128 stands for zero in the data rows.
Each pair is two rows. How far apart are they, by a hidden measure? 0 means very close, and 40 very far. Two or three weighted sums of its numbers give each row a place; it is the straight-line distance between the places.
[ 98 130 115 161 158 107  94 127 111 159 109 169 104 154 129 120 130 155
 158 160 111]
[132 113 150  98 106 150 158 132 124 110 109 103  93 149 100  95  95  99
 195 137 140] >> 11
[103 158 130 102 110 114 112 116 118 114 112 104 100 150 117  97 132 108
 130 115 164]
[ 98  85 105 133 123 150  94  89 169 123 173 112 114 122  92  95  97  93
 102 137 163] >> 23
[103 133 108 149 150 105  95 121 107 156 109 160 105 151 109 107 123 162
 114 152 128]
[160 113  99 110 120 124 101 110 134 113 122  97 149 130 102  98 146 108
 163 115 104] >> 8
[156 121 149 139 166 134 156 125 110 126 113 156 130 138 118 166 144 135
 119 162 120]
[ 97 126 133 171 151  97 102 129 109 161 119 166 106 145 116 112 123 159
 141 158 119] >> 2
[ 89 149 108 150 135  87 143 115 102  75 138 134 155 112 104 104 111 142
 100 113 118]
[122 123 117 133 163 112 115 123 106 152 110 171 119 157 112 128 163 154
 164 164 147] >> 11
[113 110 107 153 163 134 130 136 110 121 111 146 115 143 123 165 154 144
 103 138 101]
[162 127 133 106 138 119 108  97 110 105 130 136 163 112 109 144 116 169
  93 126 101] >> 13
[105 130  84 134 104  90 139 160 161 120  95  95 148  85 155 125 122  99
 142  94 103]
[155 123 121 144 101 117  94 152 148 176 127  90 149 108 109 151 137  86
  92 123 130] >> 13
[ 95 152 152  98 128 131 135  91 167 144 169 141  96 125 154 102 155 133
 131  97 145]
[107 114 140 138 104 140  91 133 154  97 147 134  90 129 138 150 133 119
 111  92  98] >> 23
[156 131 138 120 159 117 148 112 115 153 109 163 114 149 122 125 164 154
 159 153 147]
[111 134 109 113 107 156  94 155 108 113 155  97 144  87 118 152 143 119
 142 110 114] >> 9
[153  98 105 119 132 107 158 131 110 137 135 126 127 132 103 147 107 131
 140 133 109]
[100 160 144 151 131  95 117  90 108  92 145 115  91 122 173 126  94 146
  98 134 164] >> 8
[ 98 156  92  95  96 126 157 132 173 166 164  95 155 108 173  97 134  92
 134  98 126]
[119 125  99 146 135 129 109 156 133  92 170  91  96  97 151 154 148 135
 151 138 143] >> 28
[146 118 147 132 162 135 156 125 113 129 111 148 144 150 118 153 132 137
 130 159 145]
[113  90 148 118 134  97 148 122 164  88 105 135 151 129 157 128 100 133
  93 138  95] >> 14
[ 93 127 148  86 108 105 147 155 168  97  89 131 140 148  99  94 101  96
 119 141 123]
[161 155 151 148 110 149 141 129 132  97 106 137 152 139 128 155 123 148
 138  95 109] >> 26
[161 133 158 165 110 107 153 134 135 151 167 104 163 122 123 118  93 153
 121  94 153]
[134 125 119 149 165 129 140 126 114 142 107 161 115 148 118 155 162 149
 150 162 115] >> 21
[111 161 156 114 135 169 140 162 144 156 143 149 113 148 126 157 142 133
 148 147 108]
[ 91 116 153 124 152 123 147 113 127 149 119 114 119  93 104 136 129 148
 115 143 113] >> 23
[137 126 117 134 167 119 136 122 112 149 109 163 116 157 115 145 166 153
 163 163 131]
[159 112 116 151  98 137 156 147 111  87 101  95 141 142 126 103  86 145
 105 113 145] >> 15
[ 98 156 120 141  90 149 106 154 162  82 106 140  95 146 147  93 136 111
 120  86 102]
[132 118 140  91  91  89  88  93 104  92 149 132 149 105 124 100 127  90
 101 100 109] >> 7
[106 131 149 167 144 104 123 122 112 157 120 153 106 132 119 103 106 158
 108 156 123]
[146 130 127 134 169 123 141 121 112 147 106 170 117 144 114 139 163 154
 158 167 127] >> 10
[168 118 147 141 106 138 150 157 166  94 143 121  85 132 124 138 138 103
  89 128 117]
[ 97 109 132 101 134 110 159 153 151  90 173  98 117 110 149 148 112 143
  95 138 128] >> 20
[110 164 163 147 138 128 103 104 126 141 130 141 142 148 109 149 119 151
 105 116 119]
[127 152 160 108 151 157 130 110 121 116 154 147 101  97 117 165 147 131
 108 152  95] >> 8
[103 106 151 134 141 156 150 143 134 107 164 130 105 122 160 149 114 120
 107 135 115]
[113 160 119 103 136 147 132 158 156 129 164  95 165 114 163  94 142  95
 124 141 162] >> 17
[159 138 147 142 107 132 156 108 113 125 161 100 148 150 112  85 137  75
 127 135 108]
[ 99  97 149 132 124  96 142  95 127  80 100 111 155 136 152 104 150 144
 109 137 145] >> 8
[ 91 151 128 130  93 119 118 138 168 136  98  92 115  92 131 160  95 103
  95 125 101]
[ 99 148 158 107  99  97  89 104 164 145 168 117  95  96 161  91  98 121
 106 154 121] >> 12
[154 117 153 130 165 137 165 123 119 124 115 148 146 143 111 159 127 134
 117 156 135]
[106  93 128 148  93 112  91 128 137 142 143 131 150 146 140 104 118  76
 100 126  94] >> 19
[ 96 151 115 150 139 131 136 149 115 151 139 122 100 146 113  96 106 115
 152 133 122]
[ 89 111 152  96 124 111  91 113  97 143 131 136  91 133 104 106 110  96
 143 136 100] >> 8
[ 95  96 107 127 150 133 124 144 111 108 128 118 159 158 104 160 108 123
  97 124 147]
[152 155 139 127 146 169 156 164 135 159 126 157 106 141 125 165 152 145
 154 153 115] >> 18
[165 119 129 122 111 153 106 110 160 118 154 118 107  86 164 110 151  82
  90 139 106]
[ 96  92 130 107 131  95 141 135 141 141 116  97 101 146 162 136  90  83
 138 125 160] >> 22
[112  90 107 155 103 156 110 154 170  98 107 139 130 107 107  88 101 131
 147 102 100]
[154 156 111 146 135 156 126 164 113 161 159 109 135 122 151 140 106 151
 142 126 144] >> 3
[139  88  86  96 128 151 123 154 156 144 152  94 143 130 127 153 119 139
 144  94 120]
[155 125 134 132 169 119 150 122 115 139 112 160 115 143 121 152 156 146
 151 156 112] >> 25
[ 97 129 125 168 153 101  99 124 109 161 112 163 110 149 121 108 119 159
 132 160 111]
[106  87  87 146 132 125 135 130 142 144 148  88  93  84 150 100  94  79
 129  94 138] >> 25
[134 137  88 107 136 149 144 147 110 149 121  92 136  89 115 146 143 113
 123  90 162]
[139  84 109 108  94 112  95 114 159 130 128 115 136 115 106  95  87 142
 127 119 160] >> 15
[104 120  92 130 108 155 136 153 118 100 154  92 136 148 115 130 147 136
 148 112 163]
[129 100 159 123 145 109 145 132 122 151 112 137 122 100 126 130 149 142
 158 147 109] >> 14
[ 96 154 145  89 134 158 109 143 128 103 150 116 114  85 137  95 114  86
 108  94 164]
[ 93 115 153 159 145 120 151 151 183 156 157 147 160 130 156  93 102  94
 142  96 104] >> 13
[103 110 106 135 160 113 106 128 112 144 129 159 134 156 115 130 156 151
 161 161 157]
[139 125 125 126 160 116 132 115 113 154 106 166 123 153 114 128 165 153
 161 158 150] >> 5
[ 94 163  99 140 101 124 106 114 165 151 130 106 161 155 100 118 107 153
 124 108 162]
[154 138 157 169 124 110 155 128 119 135 128 121 121 102 134  92 111 137
 100 149 103] >> 9
[105  96  82 152 110 145 150 145 164 146  92 123  97  98 116 135 104 126
  86  89 147]
[139 145  86  86  97 156  94 155 140 152 104 102 120  99 118  87 142 113
  88  87 101] >> 20
[104 123 117  88 134 149  97 151 137 170 111 107 151 109 150 106 106  85
  86 108 149]
[127 119 137 120 111 113 126 155 116  94 110 137 150 107 105 158 156 125
 107 160 168] >> 30
[ 97 127 113 155 152 101  95 125 108 159 121 162 105 147 112 110 136 160
 132 156 133]
[116 132 143  94 110 139 102 143 122 132 144  92 149 106 155 150 130 107
 125  90 123] >> 20
[148 131 124 165 103 122 154 118 146 153 165 108 153 131 106 130 108 157
 137  94 165]
[ 99 159 154 110 137 158 151 149 140  99 150 132 112  96 176 116 135 146
 136 143 165] >> 15
[115 136 150  92 135 153 152 151 117 130 109 137 144 145 150 149 111  79
 151 130 106]
[162 137 108 106 133  92  90 155 103  82 104 110 133 147 135  97  90 107
 103 134 153] >> 21
[107  96 102 151 102 154 101 149 123 118  95  94 118  95 117  90  87 141
 100  84 155]
[155  95 107 172 145 159 109 150 171 151 110 149 168 112 170  96 105 115
 120 107 115] >> 14
[168 133 144 123 159 136 161 116 117 123 122 152 110 121 126 163 165 145
 119 154  99]
[119 156 150 154 105 108  90 112 172 139 137  91 146  86 137 138 129 133
 106 134 105] >> 7
[122 165 149 119 138 167 144 154 145 156 146 146 100 141 140 150 141 143
 134 157 102]
[160 168  95 150 146 168 155 156 126 127 137 154 107 102 166 157 150 155
 155 141 104] >> 5
[ 91 148 140  80  94  91 158 116 172  80 121 119 148 132 103 134 145 121
  96 134  93]
[106 120  89 108 118  97  95 124 101 123  97 104 163 122 113 120 107 132
 119  95 158] >> 16
[160 151 101  97  96 144 116  93 121 132 123 140 175 126 164 138 156 146
 139 116 168]
[144 141 160 103 129 133 155  94 118 115 146 142 164 146 115 115 110 174
 105 142 104] >> 1
[101 135 113 168 156 104  95 123 114 159 105 161 111 155 142 131 120 160
 160 155 101]
[165 134 126 108 140 114 108  95 110 108 159 118 158 110 122 148 134 147
  95 112 101] >> 19
[159 138 145 173 130 128 161 159 117 152 106 145 158 157 117 148 129 157
 160 155 108]
[ 94 102 103 127 153 108  96 134 110 145 147 143 150 150 114 123 139 145
 158 153 169] >> 23
[106 161 155 112 119 159 132 114 158 132 156 127 134 146 112 118 133 118
  98 113 159]
[163 128 140 136 130 136 151 153 159  97 142 128  92  82 154 141  97  74
 113 110 149] >> 17
[148 112 153  96 122 153 102 153 137 158 154  90 157 125 157 152 123  99
 123 116 137]
[ 98 132 157  92 136 147 112  94 159 104 113 122 109 150 105 109 110 140
 162 114  96] >> 11
[106 154  86  90  97 156 150 129 167 135 160 107 149 113 171 132 146  92
  90 105 125]
[ 94 130 111  90  95 144 145  89 125 147 158 128 130 160 138 126 125 112
 106  92 155] >> 11
[153  88 127  93 114 129 104 136 161 115 136 131  87  80 116 135  88 121
 117 102 153]
[129 102 109 117 140 113 114 134 222 149 148 132 145  93 168  94 130  89
 139 125 119] >> 8
[ 93  85 125 146 101  97  89  89 117  76 101 128 153 114 152  87  92  80
  97 125 112]
[145 121 129 139 167 131 145 123 114 136 112 159 122 144 114 159 160 145
 122 156 112] >> 12
[128 121 110 142 166 123 128 125 110 147 110 168 112 156 118 148 170 151
 152 164 110]
[143 128 155 103 104 108 130 137 111 129 163 133 163 128 139 119 157 156
 153 106 151] >> 20
[148 136 115 134 163 117 129 119 109 151 111 167 100 146 116 139 161 158
 167 158 106]
[135 129 108 170 106 148 110 106 142 155 156 114 138 141 107 127 130 158
 133  97 158] >> 26
[135  86 129  97  90 139 144 122 163 112 151  90  95 122 105  92 139  82
  89 137 160]
[152 133 102 159 100  98  93  98 147 168 118 102 145 149 124  94 151 101
 118  95 162] >> 15
[142 135 107 147 164 123 132 123 113 144 117 170 105 137 129 155 159 154
 151 155 102]
[105 138 102 101  96 155 152 105 102 135 100 122 115 107 171 152 152 158
 152 118 163] >> 29
[157 150 135 145  98 160 138 148 165  89 163 121 167 126  99 149 113 149
 150 118 101]
[135 123 122 138 164 127 137 123 111 144 110 164 125 153 111 148 161 151
 160 162 127] >> 24
[134 128 113 174 106 159 101 101 133 155 140 119 150 147 109 119 125 158
 121 104 167]
[164 108 114 128 116 125  92 123 106  96 124 118 145 103 117 156  98 127
 101 136 162] >> 23
[156 153  95 155 122 146  89 100 141 138 163 104  92  91 136 113  88  97
 152  91 108]
[ 96 154  98 136 128 106 107 148  99 124 109 101 121 179 135 109 147  84
 150  93 164] >> 25
[121 121  97 100 101 101 153 136 104  89 163 136 136 143 153  92 136 129
 141 128 178]
[101 118 144 141 106  97 106 156 168 148 103 130 108 157 151 103 143 104
 105 142 101] >> 27
[113 158 157 110 112 119  98 133 160 121 161 148  93  93 141 135 127 139
 156 108  99]
[107 130  81  88 108  99 114 145 119  96  99  89 151 141 120  94 103  86
 132 131 141] >> 34
[103 154 102 158  95 167  94 153 167  83 106 142 115 139 159  93 151 122
 112  96 103]
[ 95 108  98 172 133 112 101 144 102 150 103 148 166 149 104 123 111 154
 124 129 105] >> 21
[125 110  87 133 126  87 145  99 137 120 145  98 125 127 154  97 108 109
 118  89 159]
[ 95 136 137  86 109 113 137 153 159  87  91 131 151 155 131  93  91  92
 149 133 145] >> 25
[146 120 101  95 100 106  97 139 111  80 100  96 159 104 144 117 150  87
 137 146 157]
[113 127  99 150 164 111 101 119 111 157 110 171 106 159 123 131 145 162
 160 161 111] >> 13
[131 114 129 132 166 119 141 123 110 138 112 155 138 158 112 142 147 146
 150 168 146]
[106 118 156  91  96 116  90  89 130  83 107 127 117  99 160 150  88 149
 122 109 139] >> 28
[164 154  83 111  91 114 150 118 108 117  95 101  97  90 145 134 133 107
  95 104 129]
[148 122 140 141 168 135 159 122 118 132 116 157 128 143 116 154 145 143
 133 164 129] >> 15
[126 162 132 127 135 152 147 147 147 157 152 149  95 126 157 139 152 142
 128 159  98]
[ 94 138 115 108 100 121  95 128 143  91 114  95  93  99 101  94 124  86
 162 129 157] >> 32
[120 120 110 145 167 124 125 126 108 144 111 163 122 154 122 144 165 151
 148 160 122]
[125 119 107 147 167 113 114 122 111 152 109 171 111 158 118 136 165 154
 161 157 120] >> 4
[141 145 155 147 133 107 159  91 146 120 166 115  86 104  89  83  95 138
 107 131 126]
[147  87 150  86  86  86 128 157 125 106 123  98 136 146 154 124 123  86
  87 135 151] >> 26
[124 102 115 116 114 126 154  97 165 102 143  99 132  90 166  86 100 119
  92 130 132]
[156 133 161 138 116 131 148 154 128 151 106 149 173 156 157 140 151 149
 155 148 124] >> 36
[155 128 164 167 128 115 159 131 118 136 157 134  94  93 104  99  89 150
  98 148 150]
[ 97 160 147 125 116 168 118 133 159 128 159 129 149 129 107 134 130 111
  99 102 165] >> 11
[138 132 111 142 159 116 127 122 111 149 109 166 107 143 121 146 162 151
 161 152 104]
[101 131 107 156 154 100  97 119 108 160 108 165 109 151 120 111 126 158
 131 154 115] >> 7
[157 139 147 130 163 135 159 118 112 148 111 162 115 133 120 151 163 152
 151 162 111]
[102 121 157 168 147 109 161 144 120 149 163 132 118 115 148 154 115 148
  95 111 107] >> 17
[121  86 152  92  93  98 153 151 158  94  97  90  87 149  89  84 114  77
 110 132  95]
[122 151 110 105 101 126 108 120 124 109 169 127 128 121 152 132  93  88
 134 139 150] >> 18
[131 156 159 156  98 166 154 152 139 120 106 132 148 154 164 128 144 101
 149 137  97]
[179 157 129 151 106 100 102 138 123  99 153  90  88  88 150 140 141  83
 140 128 131] >> 16
[159 114 171 121 154 139 156 128 121 126 113 135 160 140 128 155 113 124
 124 164 158]
[165 126 122 130 115 149 114 158 116 132 143  94 120  90 150 152 120  98
  93 140 125] >> 15
[125 104  89  89  90  89 122 153 170 123  93 129 140  88 162 137  92 135
 132 137 135]
[153 132 127 137 165 131 150 123 112 147 114 165 116 139 117 155 161 146
 154 161 106] >> 7
[ 96 143 138 104 149 174 132 133 105 156 105 155 189 109 109 186 145 141
 101 140 158]
[139 121 158 158 154 169  94 151 134 146 138 154 157 160 162 122 121 147
 126 115 109] >> 32
[154 160 139  92  99 105 103 147 170  88 115 133 144 104 103 130 149 126
 123 121 126]
[114 141 118 100  98 127  90 134 145 123 133 103 100  84 118  98  99  88
 170 129 160] >> 33
[ 99 125 155  88 106 108 154 154 159  94  98 139 150 155 120  92  90  91
 125 136 140]
[117 125 109 140 163 112 108 116 111 153 114 169 114 158 108 120 158 157
 155 161 136] >> 3
[149 125 152 122 145 152 123 122 130 103 114 119 173 116 131 167 107 111
 104 159 151]
[130 125 112 127 155 107 109 117 112 159 112 166 110 154 117 113 156 159
 134 151 154] >> 6
[148 124 115 142 169 132 140 126 114 142 114 165 113 141 120 155 163 147
 142 157 110]
[103 130 113 162 157 106  92 123 106 160 107 164 107 150 120 121 133 159
 149 161 111] >> 4
[ 98 108 102 161 160 112  96 134 112 147 116 162 116 157 119 145 161 152
 147 149 122]
[135  94 156 115 131 121 159 140 147 138 105 112 110 155 146 144 129 132
 110 114 160] >> 15
[110 102  91 138  98 159 154 149 141 151 117  97 129 135 148 153  92 105
 100  90 152]
[135 157 103 147 121 147  93  98 140 137 153 107 107 102 144 111  91 100
 150  87  94] >> 9
[109 106 158  97 139 140 159 109 159 145 106 117 119 138  97 154 102 139
 163  94  96]
[146 110 147 112 140 149 158 148 133  93 169 126 118 108 164 147  96 108
  98 144 115] >> 2
[151 128 129 139 164 126 145 122 121 143 112 167 111 150 117 150 165 149
 151 161 117]
[137 119 121 143 166 131 140 126 109 133 110 162 118 148 116 164 156 140
 127 158 107] >> 3
[140 113 136 135 161 138 153 130 114 111 108 140 137 143 117 164 131 129
 102 149 122]
[169 162 143 124 118 140 109 132 114 130 157 125 120 113 162 134 121 150
 113 111 163] >> 24
[127 121 118 133 165 121 131 121 113 147 109 170 123 153 114 133 162 151
 165 160 139]
[115 157 158 141 133 128 107 118 121 143 133 106 135 135 105  87 128 136
 142 132 104] >> 9
[107 118 119 114 146 128 101 145 109 145 108 104 160 112 130 131 152 107
 117 148 138]
[132 121 119 148 165 131 137 131 108 133 115 162 108 144 125 159 162 149
 129 150 106] >> 14
[143 109 103 155 144 151 101 141 134 113 135 151  97 149 138 131 154 126
 153 106 110]
[135  93 142 156  96  94 155 112 163  94 111 129 104  82 159 138  94  95
 153 141 157] >> 22
[163 109 142 108 100 131  95 147 119 116 131 126 167 153 130 146 153 149
 131  96 166]
[141 155 148 121 138 167 148 160 136 151 126 146 108 134 126 163 136 142
 146 153 120] >> 17
[161 129 169 116 154 135 157 117 123 144 119 149 138 138 128 145 134 143
 161 150 155]
[160 155  97  99  95  91 112 104 131  89 156 104 158  86 150  96 124 101
 131  86  97] >> 17
[131 156  99 120 108 101 166 144 164 146 166 103 151 138 102 108 110 147
  94  96 165]
[113 120 101 151 166 111 106 123 113 152 115 171 104 161 121 137 155 156
 170 159 120] >> 20
[163 131 164 125 161 138 152 121 113 129 122 150 129 124 120 156 154 144
 127 168 111]
[111 164 150 132 139 136  98 116 117 151 141 121 112 134 119  93  97 129
 114 139 111] >> 13
[153 141  87 156 133 116  92 136 110 146 177 101 135  85 167 141 109 143
 106 115 105]
[151 156 116 149 135 109 163 112 140 149 132 120 152 150 125 144 122 145
 102 119 102] >> 4
[109 152 138 148  96 154 118 151 147 143 142  95 136 141 117 137 132 104
  91 130 102]
[ 99 108 156 139 108 117 133  96 145 149 135 140 100  87 148  96 113 131
 108 139 127] >> 22
[ 92  84  84 111 108 141 151 141 123  94 104  95 127  82 116 114 123  87
  86  82 125]
[170 159 164 125 104 127  97 109 115  96 125 145 149  88 191 156 113 153
 125 127 167] >> 34
[127 113 120 147 107 165 144 140 110  90 112 127 104 107 170 111 144 133
 134 133 114]
[ 98 164  93 131 133  93  92 117 127 107 118 140  94 106 153 105 101 126
 134 140 137] >> 18
[131 154  87 101 108  89 156 152 104 100 154 139 146  97 118 123  93 143
 133 111 158]
[147 146 152 116 126 109 143 142 111 113 168 141  88 138 140 132 105 100
 142  90 108] >> 21
[172 160 152 115 126 159 157 151 104 161 157 101 105 107 116 132 141 152
 135 100 161]
[137 105 114 184 117 151  99  91 134 145 160 146 131 123 122 157 127 155
 143 105 121] >> 9
[141 164 157 116 112 108 133 144 128 132 168 131 168 153 117 112 147 146
 126 135 120]
[132 100 122 117 131 150 103 108 127 122 127  88  87 128 111 148  92 143
 141  84 125] >> 22
[141 147 108 100 104 150 148 128 171 143 160  96 125 135 179 124 125  88
  92 110 147]
[148 104 102 144 133  90 105 100 164  79 119 101 141  83  94  82  94 109
 136  87 107] >> 32
[109 144 103 131 114 107 114  98 118 145 103 126 155 137 125 141  92  94
  99 124 114]
[160 132 144 111 152 106 146 105 114 156 104 158 117 155 127 104 160 154
 115 123 160] >> 7
[157 128 139 138 166 130 157 120 111 142 113 164 123 145 116 147 162 147
 157 164 125]
[113 109 126 132 144 115 124 112 154 100 113 107 101 105  99 155 141 149
 111 114  96] >> 9
[ 94 152 157 100 107 136 141  92 175 147 163 139 114 132 139  97 154 127
 116 106 117]
[159 118 134 127 141 159 148 139 134  97 175 119 115 100 159 150  87 116
  94 143 114] >> 14
[119 160 157 138 132 143  99 122 125 150 122 112 142 122  98  96 126 136
 110 143 109]
[119 155 136  92 113 112 155  88 168  82 102  89  92 147 137  85 146 138
 104 108 107] >> 13
[152 119 148 134 159 149 160 131 120 108 110 133 138 130 110 165 126 127
 105 145 112]
[149 152  86  97  90 157 100  94 134  97  96 113 153 148 135 121  91 113
 117  96  97] >> 24
[121 153  89 147 125 153 117 120  97 122  93 131  95 141 152  89 123  95
  87 137 164]
[155 103 139 121 141 166  97 145 121 151 144 139 159 150 106 154 132 148
 141  94 102] >> 35
[107 159 132 132 114 144 130 155 109 155 147 113 100  82 153 115 143  99
 150 140 159]
[ 92 127 164  94  97  89 144 148 165 143 123  92 100 148  93  92 102  79
 141 139 109] >> 19
[118 106 125 143 161 138 146 131 114 117 110 140 134 149 113 161 129 130
  99 143 124]
[134 128  95 153 119  94 162 153 105 129 164  94 153 150  98 109 107  85
 151  93 143] >> 4
[115 124 103 136 101 141 154 110 158  91  93  90  98 149 113 117  90 107
 166 137 142]
[162 136 131 154 103 159 136 104 142 102 144 128 135  95 148 107 135  97
 154 125 166] >> 10
[128 105 107 154 137 133 157 150 113 149 120  98 106 116 101 153 124 113
  98  94  96]
[ 94  96  88 153 127 139 123 103 145  94 166  98 149 143 127 154 118 135
 153 105 104] >> 7
[ 96 151 137  93 105 137 156  89 122 143 118  96 144  99 121 146  88 100
 110  89 158]
[152 151  97  94 130 135  94 152 102 140  98 120 146  86 149 113 139  75
 127 134 122] >> 32
[115  95 153 164 124 160 103 153 132 124 107 119 126  95  95 129 143 141
 157  99 100]
[142  89 144  88  90 102 148 123 159 143 159 102 114 106  95 152 127 121
  90 106 113] >> 21
[166 119 158 106  99 112  99 145 119 118 167 125 157 125 157 109 154 142
 154  96 124]
[157 123 103 140 107 141 123 154 145 157 126 104 155  95 110 127 141  89
 147 142 126] >> 32
[ 94 159 136 129 116 110 134  92 102  87 174  98  91  90 130 141  91 144
 152  95 148]
[109 149 109  93  93 114 154 152 165 118 131 101 122 117 108 105 124  99
 123  89 148] >> 13
[155 123 165 121 153 144 143 119 128 118 116 129 165 134 133 160 112 119
 110 158 158]
[116 115 106 152 162 135 132 131 116 121 112 151 111 141 124 162 152 140
 100 137 102] >> 8
[159 131 138 135 167 135 160 125 117 131 115 158 112 130 125 159 163 147
 130 155 102]
[161 129 166 118 160 126 161 111 118 141 116 154 136 133 119 144 143 138
 161 160 150] >> 10
[139 103  90  95  93 114 113 147 106 105 102  92 152 129 124 128 153 141
 152 101 162]
[ 97 112 171  95 138 140 154 102 161 146 107 116 118 148 102 134 104 143
 165 101  97] >> 16
[123 145  80  95 117 111 149 153 141 147 147 119 140 116 164 147  94 103
 123 124 100]
[151 156 103  99  92 150 140  97  99 137 131 107 130 130 105 116  87  99
 152  97  96] >> 12
[101 147 137 102 111 138 133 118 122  85 112 102 106 148 110  92  99 107
 184 139 156]
[137 157 123 155 123 162 144 111 103  86 103 119 155  85 168 154 143 100
 119 137 160] >> 5
[150 113 115 147 131 115 153 146 102  82 161 110 132 129 119 137 141 132
  95 114 138]
[102 151  83  86 114 134 113 140 122 123 158 132  99 119 164 147 143 133
 119  85 153] >> 21
[138  92 153 127 133 155 144 153 150 131  96 134 153 148 143  87  90 148
 130  93 103]
[159 119 157 112 141  96 152 124 115 150 138 140 104 130 151 158 151 139
 107 135 153] >> 11
[139 103 157 166 103 104 150 116 124 141 169 126 162  96 108 155 100 148
 154  94 158]
[123 117 138 118 114 103 101 153 117 131 123 154 165 144 135 131 168 139
 161 109 122] >> 22
[105  89 146  90 136 149 145  89 113  91 145 111 152 100  90 130  90 124
  95  86 143]
[ 96 117 120 171 159 109  95 132 109 156 115 170 104 150 120 132 148 158
 163 151 111] >> 36
[130 148 151  94  96 131 140  90 109 126 134 100 156 111 145 153 115 105
  93  85 115]
[136 130 162  96 105 108  96 100 166 143 156 113 156 116  99 136  96 112
 163  95 150] >> 19
[169 128 159 125 157 141 150 128 118 122 120 136 133 130 119 168 131 127
 113 164 140]
[148 130  89 152 125 134 164 150 132 112 141  94 138  86  94 136 123 142
 152  87 105] >> 10
[149 156 158 165 131 130 153 152 118 159 135 135 141 140 113 140 120 154
 159 151 114]
[122 125 111 144 164 120 124 120 110 144 112 168 122 155 115 145 165 152
 153 157 122] >> 10
[ 96 146 127 160 137 114 117 141 116 137 130 103 108 155 131 121 101  98
  99 155 105]
[135 126 142 167 142 139 147 131 117 123 167 132 123 110 176 148 103 146
 138  96 115] >> 25
[106 143  88 101  94 159 113 113 102 161 100  96  94 116 151 137 115 145
 107 126 162]
[102 147  91 151 119 113  91 137 104 130 115 100 106 144 157 128 149  82
 125 113 154] >> 29
[167 135 128 135 159 133 156 119 113 130 132 161  96 131 127 161 156 153
 139 154 105]
[125 114 140 113 111 131 148 116 161 136 103 137 137  93 157 104 100 105
 108 137 146] >> 18
[144 137 126 127 109 155 126  97 151  86 111 123 136 136 113 117 126 118
 139  92 127]
[153 129 131 136 168 133 160 124 106 144 109 163 117 144 115 154 158 152
 142 154 113] >> 14
[ 95 149 112 121 116 168 157 148 109 134 100  91 117 157 144 100  94  96
 146  86  99]
[ 99 112 103 144 161 113 100 129 110 148 120 164 125 156 112 135 157 153
 156 160 141] >> 24
[112 134 101 138 145 103  90 114 103 154 113 149 101 146 107  99 118 161
  98 132 143]
[100 161 131 108 122 145  96 155 160 145 162 119 125 155 109 141 101 113
 104 138 116] >> 14
[ 99 156 148 142 143 143  91 115 122 151 114 125 134 118 102 126  92 133
 100 146 105]
[141 129 120 136 166 116 130 122 108 151 114 166 120 156 114 141 164 148
 166 165 128] >> 13
[147 116 150 126 162 133 157 126 113 125 112 142 148 149 119 154 127 133
 123 160 148]
[146 149 106  98  98 131 107  94 129 143 129 138 180 141 168 109 158 141
 152 122 170] >> 23
[ 97 157 154 106 143 151 159 135 110 147 111 138 200 143 115 199 104 119
 135 131 152]
[163 144 148 112 155 116 158 107 115 155 112 158 111 149 119 115 161 153
 149 141 138] >> 13
[166 135 136 131 160 135 154 122 114 137 127 153 111 140 121 154 161 151
 140 157 107]
[ 92 141 111  96 138 104 108 121 117 136 111 124 163 105 158 153 145  80
  98 104 112] >> 10
[147 125 122 141 168 126 145 122 108 140 112 166 113 144 121 158 160 145
 147 163 118]
[141 148 152 130  95 112 135 124 118 144 118 117 137 152 151  90 156 144
 152 141 113] >> 16
[140 153  93 123 130  90 138  94 114 137 159  99 142 150 145 138  88 140
 118 125 147]
[104 118 107 153 165 121 104 128 110 147 116 166 115 156 114 141 161 151
 154 157 122] >> 17
[117 158 109 140 121 120 148 133 138 142 165 148 106 105 172 110 153 145
 107 156 132]
[ 98 124 102 156 159 107  95 122 109 154 117 171 112 154 115 121 151 159
 157 160 123] >> 19
[119 122 112 142 166 122 121 123 115 151 115 168 125 154 111 140 161 148
 160 163 134]
[125 135 105 140 156 106 100 116 108 159 107 166 100 159 117 113 141 158
 139 154 128] >> 8
[114 137 155 101 117 156 160 112 121 102 105 116 115 150 107 117  98 120
 160 145 147]
[109 133 141 148 102  93 146 138 113 145  95 119 125 148  94 122 119 142
  87 130  97] >> 22
[101 141 110 121  92 105 100 141 168 143 113  97 111  90 142 152 101  93
 124 136 129]
[ 99 121 138 101  96 104 126  97 174  90 166  96 129 125 157 113  98  95
 105 141 141] >> 16
[101 137 117 101  95  89 149 152 128 158 108 117 114  93 113  85 148 127
 153 108 100]
[ 93 100 106  94  92 139 105 153 152 141 109 112  88  97 107  93  93  80
 170 124 159] >> 15
